rotation steps, each row followed by its count of steps
The counts run from 0 to 426.
[ -4   2   0  -1 -10   4  -4  -1 -10  -7  -2   0   2   2  -3   4  -1  -1
  -1   4  10  -4  -5   8   2   8   3  15   7 -18   3   1  16  -5  27   6
   4  -8 -10   5   5   4   8  13  -2  -9   0   1  -3   0   1   3  -5   6
  -3  10  13 -10  -4  10  -8   6 -11   4  -8   4  -1  18   4  -4   2]	272
[  7   6  -6   5  -6  -1   5   2   8 -11  -2   0  16   5  -4  -5 -12   2
  -8   0 -11   1  -5   4  -7   7   4  -3   8  -4   8   6   4  -4  14   5
  14  -9  -8   4   0  -7  10   3  11  -6 -14   4   0 -11  10  14   0   0
  -1  12  15   9  -7  21  -3   8  -4  -6  -6   3  -2  10   0   3  -8]	164
[  0   1  -6   0 -12  -1   2   2   1  -5   2   8  12  -8   2 -11  -9  -3
  11  -2  -4 -10  -9   5  12   2  -1   3   6 -20   1   9   9 -13   5   8
  -4  -5 -13   2   9   1   2   9  10  -9   4   7  12  -3  -3   2   9  -5
   2   3  20 -13 -11  11  -4   0  -8   3  -8  -6 -10  13   0   1   2]	332
[  3   6   1  14  -5  -3  -4   7   7  -5   6   1  18  -2  -3  -2  -1  -7
  -5   8   0  -8  -6   3  -4   9  -3   1   7  -3   8  11  12 -11  23  12
   1  -1 -16  -3   6   0   6   1   8   0 -18  -1  -5  -1   4   8  -6   5
   1   7  13   5  -9  11  -9  10  -3   2  -5   5   5   0  -2  -6 -13]	402
[-13   2  -5   4 -20   5   2 -10   6  -1   2  10  13  -3   3  -3  -4  -4
  -2  -1  -2  -5  -3   8  -2  -3  -3   6  12  -4   4   6   5 -17  24  12
   0  -2 -16   1  -4  -1   3  10   6 -11 -10  -3  -2  -1  -2  -3  -6  -3
   8   6  -1  -6 -11  10 -15 -10   2  -2  -2  -4  -2  11   1   0   5]	22
[ -1   2   1   6  -9  -2  -4  -2  -5  -4  -2   9   7   4   1   7   2  -4
   5   5   8 -11  -1   9  11   4   0  16   4 -24  -2   5  11  -8  19   9
   2  -1 -13   2  -1   4   7  16   2 -12   0   5  -6   1  -5   2  -8   8
  -4  10  11 -11  -5   7  -4  -4  -8   8  -5   6  -8  14   3   0   6]	275
[ -5  -2  -6   9   1   1  -2   0  -2  -2   2   6  10   2   0   6  -2 -14
  -4   3   6  -6 -12   6   8  11   5   8   2 -10   6  -2  11   2  29  11
  -1  -8 -16   5  -1   0   1   9   2  -8  -2   2  -4  -2 -12  -2  -6  13
  -7   9  15  -1  -2  11  -9   9 -10   6   0   4  -3  10  -5  -2  -6]	242
[  7   4  -7   9  -7  -6  11  -2  13 -11   3   4  17   4  -2  -9 -12   2
  -6  -4 -14  -9  -6   3   5   2   1   1   7  -9   5  11  -6  -4   7   6
  11  -5 -15   4   4  -7   2   7  20  -6  -9   2   8 -12  -3   5   1  -3
   2  10  15   7  -6  13  -2   2  -3   0  -4   4  -6   8  -7   3  -8]	160
[  1   8 -13   8  -9   2   7   1   2 -11  -2   4  15  -6   4 -15  -5  -7
   2  -2  -4  -4  -8  -2  -3   2  -8   2   9  -2   5   1  10 -19  11  20
   3   2 -16   3   2  -1   3  13  16   0  -4   5   3 -11   0   6   2  -7
  -1   3  13  -1 -14  12  -4  -5   1  -1  -4  -5   2   8   6  -4  -4]	346
[ -3  -2  -2   7  -8  -7  -5   3   6  -1   4  11  18   2   3   2  -6  -1
   0   7   2  -3  -7   8   3   7   2  11   4  -5   3   2   2  -2  23  15
   6  -4 -16   8 -10  -3   8  -3  11 -12  -8   0  -7  -6  -1   2 -14  14
  -4  13  10  -2  -1  17 -13   4   0   6   6   2  -2   8   2  -7  -3]	209
[ -3   6  -1  10 -11  -4  -4   4   5  -5   6   0  20   4   3 -10  -7  -3
  -2   4   2  -9  -2  -1   6  -2   1  15  12  -9   5  11   5 -14   5   4
  12   7  -7   8  -2   0  -4  14  17  -7  -3  -2  -2   6  -1   7  -2   1
   6  10  13  -5 -12   4  -5 -10   0  13  -3  -5 -10  13  -3  -3  -2]	116
[ -3   9  -4  -1 -11  -5   0   0  -3  -8  -3   5  10  -3   1 -11  -3  -3
   6   5  11  -4 -12  13   6   6 -10  11   7 -13  -1   3  13 -11  12  12
   8  -3 -16   0   7   5   9  11  15  -5   5   2  -1 -10   1   4  -5   2
  -8   6  14  -3  -6  11  -3  -2  -8   3  -7   4  -3  12   7  -6   4]	304
[ -1  -3  -3  14  -9  -4   3   0   4  -4   8   7  16  -6   6  -4 -11 -12
   2  -5 -16 -10  -1  -7   6  -3  -4   3   6  -6   7  10   3  -9  14  10
  -7   0 -15   6  -2  -6  -4   6  11  -5  -3   0   7  -4  -1  -1   3  -6
  12   2  15  -5 -11  10 -17   0  -5   8   0  -5  -6   8  -8   3  -9]	385
[ -8  -1  -8   1 -13  -1   6  -3   7  -7  -1  10  13  -7   4  -4  -4  -9
   2   1   0  -3 -13  15   6   4  -7  -3  11  -6  -1   5  10 -12  19  15
  -4  -4 -23  -8   8  -2  10   5  10  -4  -5  -1  -2  -5  -1   0  -6   0
  -2   2   5  -3  -5  19  -2   4  -4  -3  -7   5   3   4  -1  -4  -3]	13
[ -1  -4   3   8 -12  -2   0  -3   0  -9   7  -1   7   0   1   5  -9  -1
  -1  -2 -13  -7   7  -2   4  -1   6   4  13  -7   8  12   8  -6  25   2
   3  -4  -9   5   1 -12   6   9   1  -7  -8  -3   4   3   4  -1  -5  -6
  19   8   9  -8  -8  14 -21   3  -6   6  -3   3  -3  16  -4   2 -13]	419
[ -7  10  -1  -4 -15  -1  -1  -1  -4  -7  -2   6   7  -4   0 -11  -3  -1
   5   4  12  -3  -9  12   2   7  -6  11   8 -15   3   1   9  -9  16   9
   8  -3 -12   3   9   4   7  10  14  -4   7   4   4  -8   1  -1  -4   3
  -8   5  15  -5  -8  13  -8  -2  -8   4 -11   4  -4  14   5  -6   7]	303
[ -4  -1  -8   7  -4   1   2  -6   3  -3   6   9   5   1   0   9  -3  -9
  -6   0   3  -8  -8   4   7   4   7  17   7 -14   8   1   2   2  30   8
   9  -8 -10   5   0   3   2   8  10  -9  -4   8   2   3 -11 -10 -10   3
   1   6   4  -4  -7  13 -10  -3  -9   3  -4   5  -3  12  -3  -2  -1]	246
[  0  10   3   3 -18  -2   3  -6   6   3   3  -5   8   3   0  -4  -3  -2
   2   9   7  -3  -2  13   0  -2   0  18  10 -16   1  11   8 -20  20   3
   1  -4 -16   3   9   2   4   4  13   2  -8   6   5   7   8   2  -5   3
   4   3   6  -6 -13  10  -9  -2  -2   1 -13  -6  -1  13  -2   0  -4]	76
[  3   7   3  11  -6 -11   3   2   6  -3  -1  -4  18   5   3  -5  -7 -15
   5   5  -4  -3  -1   9   9   3  -4  13   3 -16   0  15   5  -8   9   4
   5   2  -9  -1   4  -1   1   8  16   4  -3   6  -3   3   5  10   3   7
   2   2  18   1 -14  12   1  -4  -7   8 -10  -2 -11   9  -6   4  -4]	104
[ -2  -3  -2   9  -8  -6  -1  -2   8   1   8  12  14   3  -2  -1  -7  -1
  -5   3   1 -12 -14   7   6   3   2  10   6 -10   3   5   2  -4  21   8
   0  -5 -22  10  -4  -2   2  -1  13 -13  -8   1  -1  -6 -12  -4  -7  11
  -6  14   8   1   0   8 -11   4  -2   7   6   3  -3   7  -8  -3  -3]	212
[  0  -4  -5   4  -9   4  -7   7   3  -3   3   2  20   6  -3  -2  -9   3
  -6   4  -3  -7  -6   1   0   8   9  -1   8  -6   8   3  11  -6  16  10
   3  -4 -11   9  -4  -5   8   3   3 -19 -14  -3  -2  -2  -4  14   0  10
  -4  19  17 -10  -2  12  -4  10   1   4   6  -1  -3   9   2  -2  -8]	177
[ -6   6  -1  10  -8  -9   1  -3   3  -2  -6   1  11   1   1  -9  -1 -19
   4   4   2  -6   2   4   7   3  -1  17  -3 -11   7   6   1  -6  21  10
   5  -7  -8   3  -4   3  -2   6   8  -8  -5  -6   3   0  -2  -2  -4   2
  17   7   8   4 -14   7 -18  -9  -8   4  -4  -4  -3  15  -2   5  -4]	61
[ -4   5  -5  11  -5   3  10 -11   4  -5  -2   9   1   6  -1   4  -3  -3
 -13  -3  -3  -4  -9   5  -2  -1   0  16   6 -11   9   1   5  -1  28   2
   5 -13 -13   4  -3  -3  -3  16   2  -7  -4   2  -1  -1   0  -3   0  -3
   0   9   7   7 -10  10 -12   0 -13  -1 -14  -3  -6  14 -11   5   4]	257
[  0   2   0   8  -6  -4  -3   4   0 -10   2   2  12  -9  -2  -7  -7 -12
   0   2  -9  -2  -1  -3  -3  13  -1  -3   5  -3  10   7   8  -2  23  11
   2  -8  -6   4   4  -4   5  -4   7  -2  -5  -1   6  -7   5   4   2  -3
  11   4  18   2 -11  13 -22   9 -11   1  -4   2   0  10  -1   3 -18]	390
[ -5   8  -8  11  -8   4  -2   2   2  -4   3  11  19  -7   0  -3  -1  -8
   4   2  -2 -11  -5   3   1  12  -2   3  -1 -18   6   8   4 -14  15  12
   4   1  -2   1   2  12   5   7  13 -11  -7   9   4   0  -7   9   7   0
   1   9  15 -10 -15   9  -2 -10  -5   2  -4   0 -10   8   8   2   2]	340
[  1  -7  -5   3 -11   0  -3   0   7   1  12   8  18   2  -1   3 -10   6
  -4   0 -10 -12   0   1   8   3  13   4   8 -10   6   6  -1  -7  16   8
   7  -2 -11  12  -5  -4   8   6   9 -16 -12   5   4  -1 -10   2  -1   5
   5  16  10 -14  -2  12  -8  -1   1   8   7   0  -9  10   0  -1  -4]	181
[  0  12   6   8  -9  -5   2   0  -1  -2  -1  -7  17   3   2  -5  -7 -18
   4   5   0  -1   4   9   1   8   0  13   2 -17   2  13   6  -6  16   3
   9  -2  -3   4   7   1   4   6  13   2  -1   5   2  -2   6  10   1   7
   3   4  19  -2 -12   9  -7  -5 -11   6  -9   4 -10  13   1   9  -7]	102
[ -5  -4  -4  12 -10  -2   3  -3   4  -7  -9   5   9   1  -4  -7  -2  -8
   0  -1  -6 -12  -6   4   7   0  -1   3   1  -9   5   5  11 -11  17  10
  -6  -9 -22   0  -7  -3  -1  11  -3 -18  -9 -12   0  -3  -4   2   0  -2
  13  11   6   4  -9   6 -12   3  -5   0  -1  -6  -2  15  -6   6  -2]	29
[  1   6   4   8  -9  -6   3   2  -5  -1  -4 -11  11   5   0 -10  -6 -17
   4   4   5  -8   9   1   8   5   1  17  -1 -13   3   9  10  -9  15  11
   4  -1 -12  12   3  -3  -3  16   8  -1  -1  -2   5  -8  -2   4  -3   4
   7   5  15  -4 -10   5 -16  -5  -3  11   2  -1  -2  15   2   6 -11]	91
[  3   6  -3   4 -12  -5   3   1   2  -9   4  -7  13   7   1 -15  -9   0
  -1   1  -1  -6  -4  -2   8  -3   1  12  18  -4   5   7   9 -15   3   6
  10   3 -15  10   3  -6   2  18  18  -3  -3  -3   4  -2  -2   2  -4  -3
   3   8  14  -1 -11   9  -4  -2   2   8  -2  -5   0  13  -3  -6  -9]	119
[-12  -3  -3   3 -13  -1   0  -8   9  -5   4  16  16  -9   4   3  -6  -8
   4  -1  -6  -8  -8  15   9   3  -4  -1   9 -16  -3  12   1  -7  18   9
  -3  -4 -18 -10   3   0   9   1  10 -11  -2   0   0  -3  -2  -2  -4  -1
   5   4   6  -7  -6  20  -6  -3  -8   1  -9   3  -7   6  -2   0   4]	10
[ -8  -2  -5   5 -12  -6  -1  -2  12  -4   4  15  15  -7   3  -1  -5  -6
   6   1  -4  -6  -3  15  11   3  -3   2   3 -15   0  11  -1  -3  18  10
   2  -7 -15 -10   3   2   8   2   7 -12  -5   1   1  -3  -2  -3  -6  -1
   9   3   9  -6  -5  20  -6  -2  -7   1 -10   5  -7   8  -3  -1   4]	9
[ -2   8  -6  11  -8  -1  11  -5   3  -1  -2   8   7   4  -2   1  -3  -6
  -1  -1   1  -5   3   3   5  -3  -1  17  -5 -17   5   3  -1  -3  21  11
   8  -7 -11   4  -1  -1  -3  21   2  -7   2   8   6  -4  -1   2  -1  -4
   4   3  11  -3 -11  13  -9 -12 -11   4 -13  -1 -12  14  -2   6  11]	288
[  3   8  -1   2  -5  -8   1   0  -3 -10  -6 -10  10   3   2  -3  -6 -16
   4   4  -3   4   6   6   3   7   1  11   7 -14   5  11   9  -7  14   6
  14  -4  -1  -1   7  -1  10  11  11   4  -2   5   2   0   9   9  -1   3
   9   2  17  -2 -13  16  -4  -2  -9   3 -10   1  -5  17   4   5 -11]	100
[  6   1   1  18  -4  -7   0   9   2  -7   3   0  12   7  -2  -3  -4  -6
  -2   3  -5 -11   4  -7   4  -1   0   4   4  -3   7   9  12  -9  16  12
  -2  -1 -19   3  -1 -10   0  12   1  -7 -12 -11  -2  -7   0   7  -5  -1
  10  10  12   5  -5   5 -16   8  -3   9   3   4   2   7  -6  -1 -14]	414
[ -1   3   1  19  -7   0  -6   4   7  -5   7   6  19  -1  -2   4  -1  -6
  -8   8  -4 -12  -2  -2  -4   7   0   3  10  -8   8  12  13 -12  23   7
  -1   2 -11  -3   1   2   2   3   6  -7 -19  -2  -7   6   0   9  -2   2
   6  11   9   1 -12   5 -10   5  -3   6  -4   0  -4   3  -5  -2 -11]	404
[ -1   5  -4   6  -8  -2   7  -8   2 -10  -6   7   0   9   1   3  -3   0
  -4   0  -3   5  -7   4  -2  -1  -2  17   9  -7   6   0   9  -4  26   5
  11 -11 -15   1  -5  -7   3  14   1  -6   1   0  -5  -1  10   0 -10  -2
   1   5   4   4  -7  17 -11   1 -12  -3 -15  -3  -2  17  -4   0   5]	259
[  8   7  -1  10  -6   0   2   7   8  -2   4  -5  19   5  -6  -4  -9  -3
  -5   4  -5  -9   0   4   1   8   7   0   1 -16   4  11   8  -2  10   1
   7  -5  -6   4   7  -6   3  11   5  -6 -12   6   5  -2   0  19  12   3
   0   9  22  -2  -7   9   2   8  -8   3  -9  -1 -12   7  -7   5  -6]	136
[  3   3  -2   7 -11  -2  -4   5   5  -6   4   7  12  -9  -6  -6  -2   2
   3   3  -9 -13  -8   1  -1   8  -1   2   7 -18   6  11   7 -12  11   3
  -4  -9  -9   2   6   4   6  -3   9 -12 -11   1   9  -1   1   4  11  -3
   9  11  18  -5 -11   3 -10   9  -9  -1  -8  -5  -4  12  -4   3  -8]	363
[ -2   6 -11   8  -6   0  -4   4   3  -6  -2   8  19  -7   0  -2   1 -10
   6   3  -3 -10  -6   3   3  13  -2   3   0 -15   5   7  12 -13  12  16
   5   0  -1  -3   0  11  10   9  10  -9  -8   8  -1   1  -3  13   4   0
   2   7  15  -9 -14  11   2  -4  -5   1  -6   1  -8   9   9  -1  -1]	339
[ -5  -5  -5   7  -1   0   0   3  -4  -4   0   6   8   4   3   7  -4 -15
  -3   2   5  -4 -13   6  10  10   2   9   4  -9   2   0  15  -1  25  13
  -6  -6 -17   4  -3  -5   5  11   4  -8   1   1  -7  -2  -7   0  -8  13
 -12   7  15  -6   1  14  -7  10  -8   6   1   3  -3  11  -4  -2  -6]	241
[ -6  -4 -10   2 -11  -1   7   0   6  -8   1   6   8  -7  -1  -7  -9  -3
   1  -5  -7  -3  -1   6  11   2   0  -4   4  -6   3   3   7  -1  19  14
  -3 -13 -23  -3   4 -13   3  10   1  -9   0  -5   9 -14  -1  -2  -1  -7
  10   0  11  -2  -5  20 -14   5  -8   0  -9   2   0   8  -5  -1   0]	1
[  7   8  -4   9  -7  -2   2   9  13  -2   6  -4  19   5  -8  -4  -7   1
  -4   7  -5  -6   2   4   3   4   7   4   1 -14   7  10   3  -3   8   4
   9  -9  -6   3   7  -5   3  11   5  -7 -13   8   6   2   4  17   6   2
   3   5  22  -5 -10  13   3   5  -5   3 -11  -4  -9   6  -7   0  -7]	137
